In the data rows, 128 means zero.
Here are some numbered points:
[171 147 112  96  93  88 122 140 160 158 148 120 108  89  99 129 145 161
 169 169 127  99  86  96 108 106 156 161 170 132 108 107] 0
[162 155 164 171 173 168 140 114 146 162 161 158 138 116 119 117 154 140
 129 116  91  84  96 109  89 115 103  96  69  95  97 121] 1
[ 77  60  77 114 123 127 105 104 105 133 157 175 175 171 165 143 134 170
 170 181 184 147 137 113 102 114 131 134 120  99  92  61] 2
[113 177 159 135 106 161 134 146 121  88  86 130 155 131  59 110 190 172
 139  98 115 159 184 134  64 130 158 151 109  93 109 124] 3
[179 149  99 111 121 111  89  81  96 133 156 160 155 131 152 146 136  95
 100  90  96 126 136 131 151 157 178 150 132 102  97 103] 4
[144 128 138 125 105 123  96 120 124 126 128 135 159 160 132 124 107 116
 117 121 100  99 136 151 165 136 137 130 127 126 112  70] 5
[ 96 146 148 167 143  58  78 107 150 173 161 111  85  91 154 177 164 129
 104  92 105 157 146 147 113  98 100 171 167 171 126  84] 6
[128 131 152 166 104 106 147 184 124  45  95 170 147  96 125 118 148 158
 155 103  93 160 204 134  62 159 199 152  77  88 130 128] 7
[105 134 142  96  91  72 162 117 112 123 135 134 142 113 129 137 170 132
  83 120 179 142  94 110 181 149 111 137 147 148 130 147] 8
[147 155 158 129  92  82 110 114 138 119 124 136 178 184 157 136 110 101
 125  91  93  82 119 168 164 178 143 158 152 150 110  77] 9
[118 152 162  71  97 176 171  90  72 126 168 163 130  77  73 132 205 123
  46  97 201 176  85  77 165 143 133 118 135 133 122 135] 10
[152  91  95 111 156 162 107 110 125 155 152 122 109 124 162 168 129  90
 131 151 129 104  98 125 146 121 115 125 150 147 142 103] 11
[186 169 137 125 130 129 131 147 139 126  99  90  84  90  95 114 103  97
  92  91  91  98 130 144 134 142 146 131 131 156 169 179] 12
[193 164 143 129 134 147 140 163 147 130  92  85  76  87  80 102  99 100
  79  84  91  94 139 149 133 157 140 136 133 148 175 187] 13
[143 123 125 205 233 204 152 143 171 136  91 109 149 147 117 145 178 206
 119  72  76  81  50  65 108 179 154  79  64 101  90  31] 14
[142 154 159  91  79  79 132 116 108 150 187 165 121 109 153 124  74  88
 141 184 147 133 165 164 112  64  89 116 132 117 134 178] 15
[170 114  76 129 157 116 107 101 109 172 193 126  69 118 170 178 108  87
  98 129 179 139  81  69 111 173 149 126 119 103 123 144] 16
[155  86 109 159 136  58 124 172 124  91 137 162 116  99 147 150 106 107
 159 136 103 115 163 131  53 113 172 135  82 161 167  95] 17
[148 150 103  62 137 191 133  84 113 122 109 165 178 110  36 137 165 141
 130 136 103  88 171 179 122  83 135 138 116 166 161  61] 18
[125 105 135 165 128  73 122 150 134 138 144 110  90 145 146 114 104 126
 119 114 141 159  99  78 138 168 137  99 133  98 111 164] 19
[117  91 134 149 140 108 101 110 143 155 146 112  99 105 153 165 164 132
 106 100 114 149 183 139 104 116 113 162 160 148 120 114] 20
[ 94 131 153 176 107  91 126 173 164 128 103  89 113 160 191 104  81 108
 160 153 135 112 108 117 147 146 108 102 139 120 125 132] 21
[ 97 144 137 110 102 181 173 135  81 116 160 131  89  99 158 156 101  96
 152 161 115  80 129 169 141  95 134 161 153  93 103 135] 22
[115 115 144 137 100 119 135 148 125  86  89 142 159 122  88  96 159 179
 136  89 128 157 175 128  99 111 152 168 114  88 110 122] 23
[126 111 136 164 122 115 126 147 133 137 141  94  84 132 189 128 112 123
 120 117 149 161  99  81 144 157 141 133 131 101 110 137] 24
[183 172 119 115 129 138 172 165 156 129 110 110 137 164 166 142 136  75
 115 114 126 139 142 102  82  97 103 107 129 117  92  82] 25
[146 130  81  64  95 100 142 145 123  96  89  95 124 151 156 154 129 112
 118 135 162 166 159 131 105 118 144 193 169 157 138 121] 26
[ 93 118 117 134 142 157 157 158 154 127 105  96 106 114 120 100 128 156
 169 182 143 131 116 128 127 105  91 104 134 159 151 180] 27
[122 114 107  94 100  98 156 167 158 136 127 144 183 180 115  51  54  61
 124 129  97 100 139 195 221 215 182 142 119 103  86  44] 28
[171 132  42  41 176 253 122  65 116 169 149 147 146 122 134 163 142  89
 127 180  99  45 111 178 165 117  95 121 146 225 184  69] 29
[145 142  93  74 138 149 135  94 116 114 110 151 168 109  76 128 180 136
 142 140 101  90 150 172  90 103 124 100 117 171 157  43] 30
[103 150 175 103  74 123 133 118 110 119 125 148 169 155 130 126 157 124
  83  98 158 110  73 129 185 147 107 132 147 157 114  71] 31
[129 131 142 156 179 214 157 113  91  81  91 103 135 151 154 138 104  74
  69  77 106 141 170 180 176 123  91  84  87 152 184 201] 32
[ 98 125 116 133 142 149 165 137 104 103 104 105 104 114 144 185 165 140
 135 118 100  83 135 130 141 131 163 181 146 113 108 150] 33
[100 153 124  34  27 116 171 152 102  84  87 110 141 139 133 145 162 103
  31 126 218 191 107 107 152 164 110 141 203 215 137  93] 34
[192 164 144 128 122 144 123 159 180 189 177 151 113  78  79 105 136 168
 180 157 113  69  65  82  90 126 145 177 122  97  77  82] 35
[108 162 151 116 109 122 163 131 101 120 147 130 101 102 148 155 104 107
 136 157 115  81 131 154 124 126 135 154 130  97 113 163] 36
[ 80 185 175  86  84 144 161 121 101 118 138 143 143 112  78 147 181 119
  57 121 192 150  46  97 186 184  91  77 149 171 125 126] 37
Which three points above are nearest to each new point? Their numbers follow each, nearest first.
[127 106  73  98 114  50  50  75 138 171 183 216 219 178 102 106 115 128
 178 188 219 210 163 106  70  98  76  83  83 123 118  70] >> 2 15 5
[153 102  81 109 152 146 131 107 134 161 154 117 105 131 174 154 105  88
 124 155 141 103 112 121 137 110 115 107 135 169 144 103] >> 11 16 5
[177 174 128 116 134 167 165 153 144 126 111 113 137 144 153 147 121 103
  99 121 121 135 123 105  83  88 109 122 144 120 106 119] >> 25 11 36
[172 151 107 102  97  84 122 134 158 165 147 130 105  93  89 109 134 162
 164 158 143 103  82 100 120 120 157 134 150 124 110 106] >> 0 35 5
[102 100 129 133 147  98 155 143 149 127 109 103 111 115 132 130 123 141
 161 156 131 125 105 122  96 101 105 151 131 162 155 141] >> 27 21 36
[125 112 113 167 158  83 135 133  97  74 116 160 140 131 156 175  97  87
 122 117 103 142 193 152  98 156 134 116  83 153 175 105] >> 17 5 20
[163 149 120 104 112 111 126 147 151 157 141 135 110  98  88 127 149 140
 162 145 138 106  94 103 114 150 154 182 144 138 115  88] >> 0 35 5
[174 131 108  91 101  87 118 137 163 163 153 134 106  87  82 134 151 160
 173 162 121 103 111  93 109 147 163 172 155 141 107  85] >> 0 35 5
[153 141 155 160 166 181 138 139 140 153 154 152 135 112 103 142 141 134
 135 134 102  94  95 112 119  92 106 102  82  85  98  98] >> 1 35 5
[150 117  97 106 151 129 118 100 125 159 152 117 112 136 155 144 119  95
 128 161 129 107 105 129 160 129 103 109 132 173 151 115] >> 11 5 16
[162 149 138 141 166 185 194 155 125 101  94 117 159 193 190 164 107  63
  63  86 150 162 151 121  94  55  78  55 111 115 116  81] >> 25 32 5
[113 113 148 156 144 139 104 115 132 162 147 123 100 103 142 150 141 141
 112 100 109 150 153 145 117  99 117 146 153 145 129 111] >> 20 6 11
[128 108  69 114 155 176 150 136 128 128 136 114  93  83  81 138 160 139
 130 161 158 153 123 103  81 118 132 148 118 131 140 172] >> 27 11 33
[155  86  91 153 147  71 123 166 124  89 138 163 114  93 119 152 111 108
 158 126 100 117 160 130  75 131 169  98  99 140 155 114] >> 17 7 20
[158 116  89 111 161 156 116  95 125 166 159 123 101 128 185 139  93  95
 126 167 131  90  79 128 147 150 109 117 158 167 155  97] >> 11 16 5
[ 84  84 106 138 143 130 170 154 161 127  94  92 102 105 101 108 117 166
 194 166 142 130 109 125 124  92  81  77 119 165 156 137] >> 27 21 11
[ 84  90  94 109 136 155 105 113 113 135 154 164 177 166 164 144 139 159
 164 177 162 145 121 115 101  84 127 111 133 115  92  62] >> 2 11 5
[110 103 124 135 167 173 152 109  94 101 105 121 139 157 156 138 142 101
 110  95 130 152 164 152 111 113 110 109 111 126 153 136] >> 32 20 11
[177 163 128 111 136 194 164 163 150 129 117 122 136 140 166 123 152 107
 115 134 143 138 134 104  93  74 113 174 141 113 106  78] >> 25 26 11
[114 114  72  94 133 155 176 178 148 140 137 138 141 113  77  78  65  96
 114 149 148 130 118 153 163 190 162 144 112  98 103 126] >> 28 5 36
[171 157 124 106 109  56  90 112 148 153 151 159 158 131  90  91  91 119
 120 132 147 169 159 124 145 108 105 103 106 138 149 168] >> 15 5 19
[ 90 110 110 134 145 140 153 167 154 131  99  95 100 114 110 124 125 158
 167 175 139 126 126 123 111 109  95  61 137 161 152 160] >> 27 21 11
[ 77  78 119 135 146 110 164 183 166 127  92  87 101 108 110 103 102 159
 182 182 157 126 109 113  91  91  74  57 135 141 164 154] >> 27 21 19
